The same turns and mirrors carry the whole set onto itself and the rows of a family onto each other. Which other rows belong to the same family as each row named below? List them in the order they appear above.
These 32 rows form 4 families of 8 rows each.
gaset: [-3.21 -1.56  1.60  1.76 -0.76  0.30 -1.16  3.16 -4.11 -1.35  0.08  1.45
 -0.38 -0.88  3.30]
dup: [-2.83  1.40  3.71  3.23  0.08 -2.44 -0.50  0.40  2.02  0.34  0.14  0.23
 -2.61  3.03  2.00]
Vin: [ 4.02 -0.47 -1.50 -0.73  2.68  3.05  3.37 -0.81  1.30 -1.49 -2.48  0.42
  0.60 -0.81  0.14]
rif: [-1.03  1.54 -0.76  3.39  1.51 -1.72 -2.07 -4.15 -0.23 -1.29 -1.75 -0.75
 -4.53  0.54  0.96]
tiv: [-3.22  2.42 -1.21  0.97  1.07 -1.59 -2.37 -1.02 -1.60 -2.52 -0.99  4.23
 -1.67 -3.94  1.30]
meneb: [-3.88 -0.80 -0.68  1.92  1.62  1.97  0.04  0.10 -2.86  1.38  2.07  0.49
 -0.70 -1.65  5.17]
Ven: [-1.60  3.05 -2.15  2.12 -1.06 -1.96 -1.07 -4.73 -0.59 -0.23  0.52 -0.32
 -4.56 -0.02 -0.28]
Laguv: [-2.79  4.76 -1.07 -0.66 -3.89  0.85  2.47 -2.20 -1.01  1.87  1.64  0.68
  2.75 -2.52  0.72]
sinof: [-3.95  3.17 -2.11 -1.02 -3.02 -2.34  1.65 -2.44 -0.09  3.09  0.85  0.91
  4.05 -2.06  0.71]
kovat: [-1.61  3.65 -1.19 -2.63 -2.26 -1.61  1.73 -3.34  0.48  3.62  1.31 -2.18
  3.33 -1.02  1.33]
vevom: [ 0.00  4.32  0.12 -0.72 -3.93  1.04  3.25  0.31  1.74  2.75 -0.40  0.24
  4.10 -0.90  1.38]
Kuze: [-0.76  0.49  1.52  5.20  0.39  2.35  0.86  0.88  0.57  0.33 -0.90 -0.06
 -2.89  2.12  3.52]
fesu: [ 3.53 -2.49 -2.33 -0.99  2.71  1.30  2.55  0.32  3.29 -0.03 -2.14 -0.67
  1.75  0.71  1.12]
peno: [-1.20 -2.43  1.84 -2.66 -2.22 -1.68  2.00  1.38  0.17  2.98 -2.79  1.09
  2.23  1.36 -1.51]
tive: [-0.77  2.36  1.47  3.61  0.77 -0.44  0.40  1.61  3.93  1.23 -0.32 -1.65
 -1.02  2.23  4.35]
Nor: [ 0.77  1.98 -3.84  0.45  1.11 -3.83  0.35 -2.78  1.74 -2.15  0.97 -3.32
  3.86 -0.04  2.55]
kena: [-0.22 -2.26  1.79  0.36  1.49  1.57  0.28  3.15 -4.34 -0.99 -0.52  0.95
 -0.10 -1.11  3.95]
nos: [-2.45  0.28 -4.01  0.93 -0.10 -2.27 -1.35 -4.05  1.00  1.23 -0.44 -1.37
 -4.31 -0.23 -0.02]
liro: [ 1.46  2.56 -1.34 -0.07  0.49 -2.92  0.20 -2.28 -0.97 -4.46  1.28 -3.76
  3.27 -0.29  2.02]
meba: [-2.25 -1.19 -2.64  0.90  2.48  0.74 -0.77 -3.02  0.06  0.82 -0.32  1.82
 -4.97 -1.18  0.36]
voz: [ 1.70 -1.54 -0.68 -2.16 -3.37 -1.77  1.63 -1.60 -0.66  1.08 -2.64 -2.97
  0.55  2.08 -2.33]
nunu: [-2.45  1.83  0.20  0.15  0.58 -2.76  0.14  0.11 -2.84 -1.57 -1.81  5.29
 -1.15 -3.04 -1.25]
guf: [-0.43  0.09  0.33 -3.91 -2.99 -2.57  2.41  0.39  2.22  2.02 -1.45  0.89
  1.70  0.63 -2.97]
Bag: [ 1.01  0.68 -1.86 -2.18 -1.41 -3.08  0.52 -1.31 -3.27 -1.73 -0.29 -3.92
  4.94 -1.20  1.88]
podas: [-0.44 -1.12  3.15 -1.80 -3.05 -1.52  2.38  0.32 -1.55  0.52 -2.33  0.07
  0.45  2.09 -3.06]
kifaf: [-2.57 -3.20 -0.15  0.22  1.76  0.39  0.21  2.72 -3.69  1.30 -0.61 -0.49
  0.99 -1.50  4.74]
kenak: [-2.45  0.55  0.43  1.92  3.51 -4.44 -1.18  1.54 -0.43 -3.99 -0.02  2.86
 -0.14 -1.09  1.68]
ril: [ 2.91 -2.86 -3.18 -2.19  1.41  0.06  4.09  0.70  0.77 -0.28 -1.57 -0.26
  2.59 -0.21 -0.85]
Kotes: [-3.38  1.29 -1.42  0.58  1.72 -4.37  0.25  1.50 -0.05 -1.50 -2.09  4.89
  0.36 -3.13 -0.38]
dogud: [ 1.03  2.65  1.48  3.96  0.45  1.15  0.44  0.50  1.40 -0.82  1.16 -1.90
 -2.08  2.21  4.48]
Soga: [ 1.79  2.10 -1.89  0.03  1.85 -3.03  3.15 -1.02  0.87 -1.08  0.60 -3.31
  5.47  0.03  2.68]
vasu: [ 3.55  2.43 -3.22 -0.84  1.18 -0.09  3.31 -0.89  2.13 -1.28 -3.15  1.48
  3.06 -2.02 -0.68]

Which other rows belong to the same family as ril? gaset, rif, tiv, kovat, Kuze, guf, Soga
Which other rows belong to the same family as vevom? dup, meneb, meba, voz, Bag, kenak, vasu
Which other rows belong to the same family as kifaf? Vin, Laguv, tive, nos, liro, podas, Kotes
Which other rows belong to the same family as nunu? Ven, sinof, fesu, peno, Nor, kena, dogud

